In the rows, 128 means zero.
One hidden turn or mirror swaps the rows below in pairs. Which row is each named row swapped with?
The rows were stretched afterwards, more along some directions than others.
bevag: 116  128  99  122  121  118  135  128  136  121  96  133  113  132  169  133  106  153  125  131  144  157  116  127  123  128  138  139  136  144
Bipad: 135  120  137  143  135  122  141  104  121  128  140  138  131  95  165  128  127  152  117  129  162  112  170  167  147  172  121  107  135  105
vinid: 153  93  126  128  113  121  129  146  129  124  101  165  117  116  144  124  120  157  147  121  177  110  106  155  100  137  149  145  149  118
rara: 136  105  128  113  116  98  107  125  120  115  125  114  107  102  120  161  103  134  131  138  140  115  153  121  104  153  174  131  115  118
reki: 141  102  131  108  169  130  156  126  128  133  131  113  130  143  152  121  127  124  101  143  150  85  111  115  125  148  102  126  144  115
gero: 137  86  127  117  127  122  142  103  118  129  131  125  127  136  130  162  131  126  118  112  154  88  137  112  115  163  100  113  119  106
vurab: 146  135  112  137  149  97  139  104  143  121  105  147  123  94  158  143  127  134  86  134  132  146  133  126  100  153  140  110  143  117
refa: 144  152  145  120  141  119  141  116  133  113  140  129  119  107  167  143  131  158  104  141  111  131  171  123  92  132  155  114  123  135
guvap: 143  94  120  111  109  89  133  122  97  119  127  158  123  106  152  138  117  111  118  139  139  118  128  91  119  192  127  117  156  137
Niso: 152  131  123  129  150  90  134  117  142  111  103  138  122  83  145  148  113  141  94  143  136  151  142  134  84  142  156  121  144  127
der: 135  120  136  148  134  129  142  106  118  123  133  136  130  96  163  131  133  150  118  137  154  113  169  163  143  166  121  105  126  105
fudu: 148  122  118  113  135  119  147  142  149  148  131  116  107  113  126  132  108  142  137  148  124  127  125  124  124  115  158  148  122  111
Midu: 138  99  129  120  140  130  146  103  120  134  130  118  128  144  137  153  132  121  104  122  149  88  133  110  118  162  99  114  127  105
pepi: 138  102  129  97  117  101  120  155  108  132  124  152  112  113  143  138  121  130  150  121  146  92  121  115  108  115  151  112  135  138
tumo: 162  81  139  89  120  102  141  157  136  128  118  135  121  118  166  154  105  146  142  124  146  90  113  124  94  151  150  124  159  118
sifov: 140  106  131  98  120  99  116  152  105  139  132  150  116  109  136  142  114  140  147  117  151  91  122  122  115  114  155  111  135  130
setib: 157  98  125  124  115  123  132  148  128  124  103  169  109  114  151  122  124  163  148  128  177  108  107  153  108  131  154  146  142  116
sas: 164  120  136  116  144  143  135  122  148  129  118  137  106  125  136  128  143  141  135  133  159  104  135  180  111  110  133  138  120  102
guv: 153  93  124  116  112  94  126  119  113  116  126  162  108  108  152  139  130  113  113  136  139  119  127  95  107  196  130  117  158  127
novat: 136  110  138  129  124  111  138  110  124  134  141  135  135  93  166  136  113  154  125  119  175  108  163  156  153  185  123  108  146  100
fafed: 135  100  113  122  112  113  121  126  100  141  152  144  116  119  153  143  110  114  144  112  134  115  115  88  117  165  114  119  142  128
Terel: 164  126  100  99  123  108  123  144  118  123  137  169  105  99  167  130  127  142  150  144  129  129  123  120  122  114  141  135  119  138
mikan: 127  116  103  123  118  113  129  125  120  119  105  130  131  135  151  149  95  138  112  137  134  151  123  100  118  147  133  141  142  142
suniv: 138  117  146  110  134  117  125  146  99  112  151  129  131  116  139  116  110  136  137  137  144  96  137  147  117  148  153  148  144  131
bis: 158  95  123  112  129  106  167  126  152  140  104  152  141  113  161  152  114  140  104  151  124  142  126  135  119  154  119  109  155  142
niv: 132  97  134  116  142  126  148  109  125  134  134  112  122  133  139  146  129  121  107  127  148  94  133  104  121  164  101  111  130  109
babag: 120  121  98  127  122  113  128  124  125  115  103  127  128  133  157  145  99  143  117  133  138  155  124  109  118  139  130  141  138  142
Depi: 134  79  133  121  94  103  121  126  123  128  117  130  115  112  121  167  106  124  135  140  135  125  146  128  126  167  142  116  129  130
Nak: 154  125  138  121  145  135  136  124  140  129  115  119  94  132  133  117  145  142  139  133  143  107  140  181  112  106  132  132  119  106
vigaf: 167  81  126  89  128  103  141  155  128  99  116  148  121  111  170  162  119  151  126  140  132  104  113  104  68  142  148  138  134  138
pume: 146  96  118  113  107  80  133  120  99  116  134  161  129  98  148  143  112  115  114  135  133  127  132  88  121  192  123  114  150  136
faz: 122  106  111  135  113  121  123  112  125  122  135  128  112  127  152  141  133  109  120  112  151  99  151  103  144  171  107  122  136  92
Kikap: 151  98  121  127  119  121  131  149  139  123  100  161  112  113  150  119  123  162  142  127  172  115  105  148  108  131  149  145  145  115
tev: 138  120  115  144  136  111  138  110  142  122  120  134  125  115  151  149  127  117  90  129  134  131  150  112  120  168  121  117  150  95
Gude: 137  120  138  108  136  118  125  147  95  106  144  134  124  117  151  112  119  137  136  139  141  97  134  149  115  141  144  144  145  137
nafus: 127  88  126  150  105  125  123  120  113  144  123  136  126  134  131  144  108  116  135  98  155  113  108  121  105  175  116  122  157  116
konu: 175  121  99  97  122  102  131  142  124  114  115  179  103  88  169  130  134  147  140  153  131  141  122  134  112  119  148  137  118  145
Pugul: 159  103  119  110  139  138  132  101  125  103  126  166  135  115  139  151  146  144  100  131  175  106  139  155  107  153  126  142  118  122
pof: 164  90  109  90  136  110  141  145  128  92  114  156  129  113  173  162  126  147  112  148  133  107  116  102  73  145  135  141  132  149
naf: 148  110  114  105  108  129  117  154  126  110  125  151  99  122  156  120  125  153  153  133  165  103  135  118  131  120  150  161  133  117
liv: 129  88  127  145  109  121  125  124  111  150  132  139  130  132  136  146  108  121  133  97  152  107  109  116  105  180  115  117  157  115
nini: 150  100  133  105  118  102  119  158  107  132  122  157  108  112  142  133  128  132  148  124  134  94  124  118  98  109  152  109  135  139
zovok: 167  118  102  97  114  94  128  141  125  106  117  179  102  83  167  132  129  151  144  149  132  144  127  134  117  123  150  135  121  141
nugib: 159  128  130  124  152  98  124  118  134  107  110  134  108  92  143  152  117  148  102  147  139  133  141  125  80  142  176  128  125  117
gunul: 145  110  127  117  128  96  113  119  125  108  115  123  104  95  132  157  105  145  125  142  144  128  156  121  97  153  184  136  114  118
dako: 151  102  112  108  113  112  130  140  130  114  119  130  126  133  135  148  96  126  116  147  129  134  127  72  110  155  141  162  150  132
fipo: 150  123  120  115  129  119  142  141  149  139  128  120  100  111  124  130  122  130  135  150  111  131  131  118  119  119  149  144  123  117
noku: 134  121  145  111  132  118  120  144  93  104  147  124  118  121  141  123  116  135  138  138  141  98  145  140  108  144  151  151  145  140
nama: 150  93  127  138  116  121  134  133  125  131  107  161  131  115  142  135  109  147  133  111  171  116  101  144  95  160  137  136  155  115
burub: 153  123  129  120  142  99  118  121  130  105  111  126  105  89  136  150  114  143  115  147  137  134  145  127  81  147  180  134  119  122
fevid: 160  119  142  118  147  136  142  128  144  134  112  125  101  127  136  120  137  148  140  136  151  105  130  178  113  109  141  140  123  103
fepa: 143  120  139  152  134  123  147  112  126  122  127  150  120  98  168  127  141  147  113  151  137  124  171  159  137  161  126  101  125  114
fod: 159  91  108  90  136  111  144  136  131  84  110  160  129  110  180  164  129  151  101  151  130  121  115  97  81  153  138  139  127  149
Goso: 154  106  124  103  164  125  145  148  123  121  123  133  123  130  160  102  130  127  118  155  148  100  105  140  128  132  117  145  155  134
nida: 138  148  149  120  137  121  135  117  112  113  153  119  117  107  154  144  122  157  117  133  122  120  174  130  95  141  159  122  119  130
dini: 124  110  105  120  115  108  130  128  117  123  112  130  132  136  149  148  92  136  120  129  137  144  122  96  123  153  130  139  147  141
sasi: 163  88  109  91  133  105  148  133  124  88  116  164  135  109  168  169  123  148  100  149  133  121  113  98  80  161  136  145  127  150
zif: 158  117  118  128  121  122  130  124  148  125  112  163  81  116  166  118  146  132  132  137  142  133  122  146  95  147  146  129  142  123
baga: 132  134  107  136  132  134  134  127  155  125  98  138  89  129  178  120  133  155  138  136  141  145  120  156  108  116  150  137  131  125
dinaz: 157  100  111  106  140  135  137  102  122  95  127  167  145  114  147  155  139  138  93  143  165  110  140  129  106  163  122  145  122  133
Duv: 164  121  127  113  138  110  166  125  157  136  108  154  138  107  171  145  120  149  100  154  116  152  133  135  110  138  123  107  153  144
sirat: 161  121  137  114  146  142  138  128  141  133  115  126  95  132  136  122  147  147  139  135  154  99  131  180  115  105  136  138  118  103
Kora: 147  77  129  116  106  102  150  130  137  141  111  147  135  108  145  159  107  134  123  149  128  132  139  134  137  173  128  107  143  133
Gaf: 149  120  139  150  135  123  135  129  122  118  126  149  102  103  157  128  147  139  128  151  127  115  150  145  111  125  129  104  114  121
laror: 141  86  128  108  116  117  148  105  121  132  125  133  118  130  131  166  130  132  119  114  156  94  137  118  114  170  105  110  114  109
Kov: 141  114  140  156  129  121  146  115  124  116  125  144  116  96  162  126  141  147  121  151  137  126  166  160  132  151  126  102  121  109
tinik: 150  81  143  90  113  99  126  154  130  136  131  122  128  108  160  152  91  150  153  114  153  85  126  126  117  160  154  124  157  109
zez: 131  123  152  107  126  116  122  140  98  106  151  115  120  116  140  130  109  142  140  135  135  100  159  138  99  141  166  142  133  133
Sefi: 156  128  143  122  145  132  144  126  131  131  117  124  95  131  137  121  138  140  140  134  137  111  133  172  109  111  128  130  122  108
vovam: 150  108  124  107  173  123  154  139  124  127  125  125  130  133  160  109  125  126  109  152  143  99  99  128  123  133  110  135  153  127
lofu: 144  74  128  123  98  100  147  127  135  136  112  142  137  110  133  163  106  132  125  146  130  138  142  135  136  166  127  109  135  128
mogu: 129  94  126  115  129  124  143  104  122  134  126  119  131  137  139  155  127  127  107  116  149  94  142  113  123  163  100  110  123  112
Lita: 153  112  139  121  131  111  122  153  108  119  127  153  95  113  149  135  140  133  141  133  126  97  122  116  89  102  147  115  127  133
fufe: 127  117  103  120  121  108  135  122  119  121  112  129  137  135  148  149  88  137  115  132  138  151  120  99  117  148  132  146  142  143
Tino: 138  82  130  144  107  122  130  131  117  140  111  154  131  126  132  140  107  134  136  104  165  116  102  135  99  169  125  129  161  122
nidur: 127  106  120  140  120  127  125  112  124  122  128  135  112  132  154  141  137  115  109  111  153  100  143  111  128  168  112  118  146  94
tez: 128  111  121  104  123  88  129  142  116  138  132  143  127  87  140  143  101  146  140  118  160  110  134  127  127  125  148  114  137  130
nok: 149  106  125  108  164  125  148  147  127  125  119  133  118  133  166  101  127  131  118  154  151  99  98  136  136  132  117  141  157  127
tus: 120  131  99  135  129  128  136  124  147  120  94  134  106  131  175  126  114  158  129  136  148  154  123  146  120  122  140  140  129  135
puza: 129  133  104  140  128  136  133  126  152  127  99  136  87  129  171  119  133  152  140  132  144  145  118  153  111  111  141  135  124  127
Ruvag: 159  104  120  125  118  123  130  142  135  118  102  169  109  112  154  123  127  165  142  127  173  116  116  155  103  132  153  144  140  117
dat: 156  104  114  111  134  137  132  100  123  102  127  166  145  113  140  159  136  142  93  138  162  114  141  134  108  162  124  141  118  131
nitil: 164  110  131  108  146  150  130  110  137  113  123  152  123  124  135  143  147  147  115  130  172  101  137  171  107  129  130  146  117  112
biz: 129  119  113  109  125  93  128  135  122  150  131  140  121  90  141  134  107  145  141  113  154  114  123  137  142  130  147  114  135  117
tuf: 157  97  122  118  116  123  130  146  129  118  97  169  107  112  156  119  129  162  147  122  177  110  108  157  99  131  149  143  146  122
revu: 155  92  126  116  120  107  165  130  151  140  100  147  135  118  153  151  118  135  110  154  126  141  126  140  128  156  122  111  149  137
sipo: 117  119  100  127  116  114  123  122  125  115  107  128  137  134  149  149  92  139  116  130  141  154  127  104  125  144  133  146  141  137
tur: 136  119  118  113  130  107  146  144  143  151  139  125  112  98  129  132  111  146  139  137  140  118  139  128  144  126  153  132  127  103

dako is swapped with -> naf
tev is swapped with -> tur
Kora is swapped with -> fepa

